In the rows, zero is written as 128.
One turn moves each row of this set onto another row. After a few examples, where does it send each row asked below?
Lapo: [130 116 113 111 105 139 120 179 146 143 176 124 151]
zoki: [108 105 111  97 133 136 130  99 128 137 140  95 139]
tedag: [125 127 133 135 107 156 128 101 161 121 139 147 152]
Sapat: [143 118  82 123  81 141 111 141 169 127 137 102 141]
kikur: [155 109 131 120 135 139 111 109 159 141 145 159 161]
Kadi: [164 130  91 133  95 123 111 138 150 118 131 138 154]
Gosi: [127 115 109  83 105 136 114 183 143 137 159 124 149]
zeni: [150 110 131 102 134 132 100 120 148 141 126 163 161]
zom: [153 122 109  93 121 127 100 116 123 160 130 157 161]
mikab: [150 117  97 145  92 134 107 116 146 145 113 114 144]
valog: [131  92 102 111 123 148 134 107 123 139 148  90 132]
Tigad: [126 105  93  80 106 151 106 112 135 172 134 104 138]
foni: [104 128 114  96 114 127 121 171 141 139 169 117 152]
Fer: [124  89 107  90 120 149 119 112 127 145 127  93 131]
tus: [114 137 129 136  89 148 128 154 146 127 157 137 152]
dezu: [113 120 112 126  96 155 146 115 130 113 144 105 133]
lig: [127 125 135 106 141 126 110 115 157 140 143 157 166]
Selug: [140 126  87  68 105 137 109 157 143 141 164 134 150]

tedag -> dezu
valog -> Lapo
Fer -> Gosi
Where do these go?
Kadi -> mikab
Tigad -> Selug
foni -> lig

One turn moves each row of this set onto another row. After a few examples, where does it send each row asked below?
rubo: [127 161 152 159 120 123 109 125 147  77 158 120 150 116 149 122 159 124
 135 107 159 136 109  77 108 119 147  95]
feru: [145 146 125 133 106 118 133 177 160  86 174 131 134 122 115  95 137 138
 125 119 106 156 134 104 124 138 110  86]
nusa: [138 176 134 132 134 136 113 137 158  99 154 132 160 110 170 116 158 123
 121 120 140 132 103  65 119 121 149 108]
Fasi: [144 126 140 164 132 170 121 142 147 134 132 110  96 121 156  87 121 112
 145 132 129 173 132 120 112 117 154 145]
pir: [148 135 141 128 105 145 115 136 121  99 149 145 148 127 134  78 141 106
 136 127 123 170 111 118 128 132 103  74]
ziv: [138 144 127 144  93 131 129 140 158  54 133 134 135 116 120  84 142  80
 130 132 110 133 131  71 130 132 116 102]
vof: [119 153 133 123 120 115 143 146 158  77 154 134 139 136 123  82 112  87
 124 128 115 168 122  84 135 134 108  97]
banov: [144 137 120 144 143 130 129 151 123 121 148  95  96 113 140 108 148 112
 145 121 144 171 147  93 127 119 159 174]
dul: [111 157 129 112 103 110 111 143 154  78 123 133 131 121 123  99 139  86
 142 107 130 146 142  91 118 148 111  93]
Fibe: [168 132 139 141 107 144 124 121 164  97 149 107 108  98 162 120 162 100
 158 135 152 163 154 111 143 114 160 157]
pevo: [146 140 134 146 121 120 125 142 154 119 154 111 112 105 171 112 141 100
 160 117 164 180 156 122 141 139 150 162]
ziz: [125 147 151 169 106 108 134 116 139  85 174 114 142 129 163  97 148 118
 108  98 121 132 123  68 120 123 148 116]
Daf: [160 134 130 166 113 150 147 125 142  99 157 112 111 116 178  95 148 113
 157 145 127 184 144 127 130 101 141 152]
kiget: [135 140 142 142 130 128 135 142 141 121 152  96 124 107 181  96 148 106
 169 131 153 189 142 131 129 128 132 161]
tunam: [118 128 139 124 130 137 139 135 163  76 130 114 136  86 126  87 138 125
 125 145 107 120 149 112 120 143 108 100]
luno: [154 131 150 133 137 161 110 140 149 113 133  80  98 103 143 108 144 101
 136 120 145 159 136 100 126 110 161 162]
riz: [135 161 113  98 105 124 130 167 137  80 152 112 149 108 131 104 169 117
 128 101 104 150 138  92 120 136 108 104]
tizal: [122 156 123 131 125 118 116 142 148  94 172 149 153 105 157 104 126 141
 134 116 125 117 133  80 130 118 168 119]
tunoz: [153 124 156 147 104 142 117 123 162 107 138  98 105 100 169 104 166 113
 170 138 146 160 154 131 124 117 143 147]
rogod: [139 128 132 134  94 111 118 143 108 107 146 140 146 119 134  72 166 102
 143 121 122 152 130 101 130 157 102  97]
palaz: [151 146 141 131  98 150 118 176 165  73 149 108 150  99 135  84 143 108
 115 106 102 136 123 100 125 144 107  98]
segik: [162 134 131 172 133 154 120 145 143 118 144 107  81 123 141 107 129 118
 130 122 140 173 139 109 119 111 160 148]
mapam: [144 115 151 108  96 137 119 132 122  88 154 129 157 108 126  67 151 100
 142 134 111 141 124 102 144 131 114 100]
vasa: [127 152 115 138 140 145 153 132 149  78 132 129 132 108 133  98 142 128
 116 147 108 151 135 112 110 131  98  85]
fup: [134 155 145 155 113 117 116 135 165 116 162 135 140 120 177  94 138 126
 101 103 116 120 124  74 122 140 152 114]
zin: [104 149 150 139 125 116 119 131 134  75 177 120 160 111 154 100 115 125
 136  94 140 134 124  90 125 115 159 116]
lakod: [134 127 119 151 137 135 129 148 129 136 137 112  97 116 140  99 155 121
 169 144 141 168 145 101 113 125 154 159]
Seg: [168 144 131 159 119 149 141 128 156 106 160 113 111 117 180 109 134  95
 138 127 143 193 140 118 144 114 150 155]
tubi: [143 125 142 127 132 166 127 128 141 125 127  87 107 108 153  94 161 100
 150 141 125 160 134  95 119 109 155 163]
vom: [110 148 121 135 138 120 150 144 142  94 126 112 139  97 144  85 150 113
 115 129 110 140 144 104 112 164  91 109]

lakod -> Daf
vom -> pir
ziv -> riz
Where do these go?
pevo -> segik
zin -> fup

One turn moves each row of this set onto another row. After a few examples, where does it send each row asked below?
pak: [144 141 152 166 110 121 131 116 153 143 136 134  95]
vis: [131 123 105 112 169 127 144 130 113 135 120 140 132]
Fir: [154 148 147 154 107 129 119 122 150 154 151 126  98]
zetot: [139 170 136 128 131 153 101 121 147 140 153 140 131]
Tal: [102 129 137 170 136 112 135 122 114 158 152 137 143]
ziked: [153 143  95 108 150 139 133 135 119 138 113 121 115]
Setak: [147 136 149 160 108 129 134 108 148 144 138 130  93]
romu: [126 151 151 134 128  99 116 156 136 144 161 105 140]
vek: [148 151 149 163 110 121 119 126 153 154 148 131 101]
lun: [120 159 129 130 110 109 119 162 129 135 143 100 139]
dotaz: [138 144 144 174 111 125 127 114 144 157 148 141 104]
Bim: [144 133 113  98 158 121 134 154 125 133 114 127 120]
busor: [138 153 147 123 129 148 122 107 154 112 124 135 115]
bedu: [ 95 141 117 157 115 120 138 134 106 147 147 126 147]
lodek: [106 132 134 139 111 111 151 133 125 110 115 109 127]
nam: [135 138 101 112 161 128 127 153 111 158 135 141 134]
fasoz: [143 133 110  99 167 122 134 145 124 132 121 127 129]
lag: [127 120 105 116 162 129 148 135 110 139 114 145 125]
fegir: [119 123 159 145 130  99 146 125 139 115 117 112 119]
kuv: [116 124 159 140 128  98 148 128 135 113 127 110 124]
lev: [133 153 150 138 129 100 109 157 140 149 155 105 136]
zat: [137 136 101 109 169 127 129 144 114 149 136 137 139]
tula: [142 140 141 167 110 134 127 110 140 161 154 138 102]
zar: [144 136  91 118 152 143 140 124 110 142 113 131 118]
Ren: [148 145  89 115 151 143 128 135 111 152 125 128 123]
Gafi: [ 99 129 139 163 133 110 140 123 113 150 158 133 146]
Tumik: [121 150 133 144 134 158 125  94 135 134 140 156 129]

lodek -> lun
fegir -> lev
tula -> Setak
Where do these go?
ziked -> Ren
romu -> Gafi
fasoz -> zat
dotaz -> pak
zetot -> Tumik
nam -> lag

